Rotation paths and how fast each direction turns (degrees each step):
Each turn is a multiple of 5 degrees from 10 to 175, or 0.
Each row of a path follows its step; steps can be skipped.
Rotation 1:
step 0: -.05	-.11	.12	-.05	-.18	.34	.31	-.12	-.33	-.10	-.10	-.44	.09	.21	.35	.00	.10	-.15	-.04	-.31	-.05	.19	.12	.16	.07	-.28	-.19	.19	.11	-.10	-.09	-.12	.01	.01	-.12	.10	-.01	.24	-.14
step 2: -.21	-.14	.01	.15	.13	.20	-.07	-.25	-.14	-.09	-.33	.17	.06	-.27	.28	.05	-.20	-.12	-.37	.03	.03	.20	.28	.20	.20	-.19	-.29	-.08	-.09	-.11	.16	.06	-.22	.10	-.16	-.22	-.14	-.09	-.20
step 7: -.02	.06	.00	-.19	-.22	.14	.42	-.30	.03	-.12	-.39	.04	.14	.04	.30	.13	.16	-.24	-.16	-.13	.09	.19	.03	.13	-.03	.08	-.12	-.04	.14	-.33	.29	-.03	.34	.08	.05	.00	.19	.10	-.15
step 14: -.08	.02	-.06	-.31	-.07	-.09	.26	-.10	.31	.04	-.21	-.20	-.07	-.03	.11	.14	-.06	-.26	-.35	-.37	-.09	.21	.05	.03	.21	-.19	-.21	.04	.00	.05	.12	-.02	.19	.07	-.20	-.02	-.25	.39	-.18
step 15: -.07	.07	.24	.02	-.02	-.06	.24	.09	-.10	-.25	-.29	.18	.22	.00	.20	.15	.16	-.11	-.15	-.44	.13	.12	.16	.13	.20	-.02	-.12	.05	.10	-.01	.20	.01	.17	.25	.02	-.35	.18	-.21	-.32
step 21: .01	.23	.24	.04	-.30	-.07	.04	-.26	.05	-.25	-.21	-.14	.29	-.15	-.21	.21	-.21	-.19	-.09	-.18	-.07	.24	-.02	.13	-.01	-.27	-.24	-.07	.17	-.14	.07	-.20	.27	.23	-.01	-.14	-.20	.04	-.25
step 25: -.02	-.59	.08	-.02	-.06	.14	.07	-.20	-.22	-.35	.00	-.23	-.15	-.12	.20	-.01	-.04	-.24	-.16	-.26	.03	.29	.16	.10	.10	-.05	-.25	-.02	-.08	-.10	.25	-.08	.20	.12	.17	.05	-.08	.07	-.16
step 27: -.54	.03	.07	-.13	-.12	.04	.03	-.31	.20	-.14	-.33	.03	.23	.10	.12	.02	-.34	-.14	-.31	.06	.10	.05	.32	.21	-.04	-.01	-.05	.13	.06	-.16	.00	-.05	.02	.07	-.11	.11	-.08	.04	-.36
step 28: -.11	-.06	.00	.14	-.05	-.27	.04	-.06	-.25	-.11	-.14	.07	.11	-.38	.39	.21	-.17	-.16	-.18	-.26	-.18	.11	.07	.23	.16	-.21	-.12	-.11	-.20	-.20	.23	-.02	.08	.25	-.06	-.04	-.35	.10	-.10
step 31: -.11	.02	.10	-.11	.03	.11	-.08	.06	-.16	-.24	.01	-.03	-.08	-.13	.20	.40	-.22	-.39	-.05	-.36	.11	.10	.26	.24	.19	-.35	-.12	-.13	.07	.18	.16	.06	-.08	-.22	-.08	.10	-.15	.00	-.29
Speeds:
.05	.13	-.04	.14	.04	.06	-.05	-.01	.05	-.04	-.04	.04	.06	.02	-.01	.06	-.03	.01	.02	.04	.11	.04	-.08	.00	.04	.07	.00	-.05	.13	-.01	.08	.01	.04	.02	.03	-.03	.08	.01	-.02
130
-.07	.08	-.04	.04	.06	.03	.05	.08	-.06	-.01	.10	.02	-.06	-.05	-.01	.04	.02	-.10	-.01	-.01	-.03	-.05	.02	-.05	-.07	-.04	.13	.03	.05	.01	.02	-.03	-.01	.11	-.05	-.10	-.02	-.09	-.04
160
-.01	-.12	-.06	.01	.06	-.05	.04	-.06	.13	.05	-.04	.05	-.06	.02	-.02	-.08	-.07	-.03	-.13	-.01	-.04	.03	.02	-.09	-.01	.09	.08	.04	.02	-.01	.07	-.02	.01	.01	.02	.03	.09	.01	-.06
140
.01	-.07	.06	-.04	.09	-.05	.03	.07	.02	.04	.00	.03	.08	-.11	-.02	.10	-.06	.08	.04	.01	.02	-.02	-.05	-.08	.07	-.01	-.05	-.02	-.02	-.04	.02	-.11	-.12	.01	-.05	-.03	.06	-.08	.02
55
.08	.05	.02	.00	.00	-.06	.09	-.11	.03	-.07	.11	-.09	-.07	-.12	.07	.03	-.02	-.04	-.01	.00	-.06	.04	-.05	-.02	-.02	-.05	-.05	-.04	.01	-.04	-.01	-.02	.05	.07	.00	.02	.09	.10	.07
100
Rotation 2:
step 2: .25	-.11	.17	.18	.14	-.15	-.03	-.03	.41	.09	.14	-.07	.32	-.02	-.02	.27	.05	.01	-.07	-.44	.06	.10	.25	.27	-.25	.10	.08	-.05	-.12	-.23	.08	-.13	.12	-.32	-.04	-.07	.02	.18	.02
step 13: .05	-.19	.00	-.27	.26	-.36	.07	.25	-.20	-.02	-.05	-.08	.18	-.22	-.25	.10	-.09	.31	.14	-.12	-.08	.10	-.03	.21	.13	.00	.08	-.10	-.27	.16	.14	-.22	-.24	-.12	-.10	.35	.18	-.05	.13
step 15: .21	-.18	-.18	.07	.06	.12	.14	.03	.11	.11	.04	.16	.47	-.32	.25	-.12	.10	.23	.22	-.09	-.13	.07	-.27	-.02	.10	.37	.01	.16	.11	-.01	.09	.19	.01	.26	.00	-.06	.29	.11	.06
step 16: .01	-.17	.22	.35	-.31	.25	-.06	.01	-.24	-.14	.12	.40	.15	.34	-.14	.14	-.22	.03	-.12	.10	.11	.00	-.19	-.11	.13	-.03	.24	.12	.05	-.27	-.15	-.19	-.13	-.12	-.02	.02	.02	-.06	.24
step 17: .01	.13	-.04	.44	.02	-.08	-.29	-.06	.21	-.26	.02	-.24	-.18	.02	.15	-.07	.27	.01	-.23	-.23	-.15	.07	-.15	.05	.23	.29	.06	.12	.10	.19	-.10	-.15	.27	.07	-.33	-.08	.03	.16	.10
step 22: -.05	-.25	-.09	.00	.12	-.06	-.01	.19	-.32	-.43	-.10	-.11	-.32	-.10	-.14	-.12	.04	.27	.12	.17	.14	.35	-.19	.10	.23	.00	.00	.06	.29	-.35	-.04	.07	-.01	-.06	-.14	.07	-.06	-.20	.00
step 24: .13	-.17	-.14	-.26	.04	.25	.03	-.05	-.24	.00	.02	-.02	.31	.00	.01	-.12	-.28	-.02	-.10	.21	-.06	-.08	-.19	.04	.47	.16	-.26	-.19	.06	-.06	.04	-.31	-.07	.20	-.25	-.02	-.19	.28	.02
step 26: .14	-.05	.35	.04	.40	-.20	.11	-.20	.08	.04	.15	.16	-.04	.10	-.04	.07	.13	.09	.03	.09	-.09	-.38	-.22	-.09	.15	.20	.20	-.26	.01	.15	.04	.08	.24	-.09	-.10	-.12	.03	.38	.29
step 30: .09	.20	-.28	-.16	-.29	-.07	-.10	-.04	-.22	-.05	.32	-.16	.15	-.20	-.12	.27	.06	.33	.14	-.07	.13	.09	-.11	-.16	.00	.21	-.27	.00	.29	.23	.06	-.26	-.09	-.11	-.16	-.14	.05	-.25	-.03
step 31: .15	-.05	.49	-.16	.06	.01	-.07	-.02	.05	-.42	.08	.06	.04	.25	.10	-.09	-.03	.21	.39	-.22	.00	.14	-.08	.03	.21	-.15	.14	-.06	.19	.01	-.06	-.05	-.05	.33	.30	.14	.05	-.11	-.11
Speeds:
.04	.00	.01	-.11	.03	-.01	-.09	.02	.04	-.06	-.01	-.02	-.01	-.06	-.06	.13	.06	-.04	.03	.01	.12	.05	.02	.09	.01	-.10	-.05	.00	.10	-.03	.04	-.01	.00	.01	.09	.01	-.03	.02	-.11
35
.00	-.03	-.08	-.02	.04	.08	.03	.06	.00	-.01	-.02	-.10	-.02	.02	.03	-.05	.05	.04	.02	-.01	-.09	.04	-.17	.04	.04	-.06	.06	-.02	-.07	-.04	.06	.01	.10	.05	.02	.11	.02	.02	-.07
155
.01	.03	.11	-.05	.04	-.03	-.03	-.02	-.09	.14	.01	.06	-.05	.01	.01	.04	-.04	-.08	.05	-.03	.03	.00	-.09	.01	.04	-.07	.04	-.02	-.05	.01	-.07	-.04	-.07	.07	.05	.06	.11	.08	.06
140
-.13	-.06	-.05	-.07	.01	-.06	-.02	-.02	.02	.03	.03	.07	.14	.08	-.14	.01	-.02	.08	-.08	.04	-.03	-.08	.00	.02	.04	-.05	.02	.00	-.04	-.07	-.05	-.05	-.02	-.04	.01	.04	-.04	.07	-.03
135
-.08	-.01	.05	-.09	.03	.10	.09	.06	.01	-.01	-.01	.02	-.09	-.01	.02	.10	.01	-.05	-.11	-.11	-.01	-.03	.00	.01	-.01	.10	.07	.03	-.03	.02	-.02	-.03	.06	-.04	.03	-.07	-.07	.10	-.02
45
-.06	-.01	.05	.04	.01	-.14	-.07	.06	-.04	-.11	.02	-.01	-.15	.01	-.07	.03	-.01	.08	.05	-.03	-.06	-.02	-.02	-.09	.00	.00	.03	.00	-.02	.08	.09	.03	-.05	.05	-.02	.00	-.03	.06	-.06
80
-.04	.01	.03	.08	-.01	.03	.00	.01	-.01	.03	.04	.07	-.02	.00	.05	.00	.06	.07	.06	-.02	-.01	-.08	.03	-.06	.08	-.04	.07	.02	.20	-.03	.00	.02	.09	-.08	.09	.09	.01	.01	.04
70
-.07	-.03	.01	-.02	.06	.04	.04	.06	.03	.04	.00	.13	.00	.07	.02	-.05	.05	-.03	.14	.02	-.03	.08	.02	.03	-.09	.00	.01	.01	.08	-.01	.04	-.12	-.03	.04	-.11	-.03	-.01	.00	-.08
115
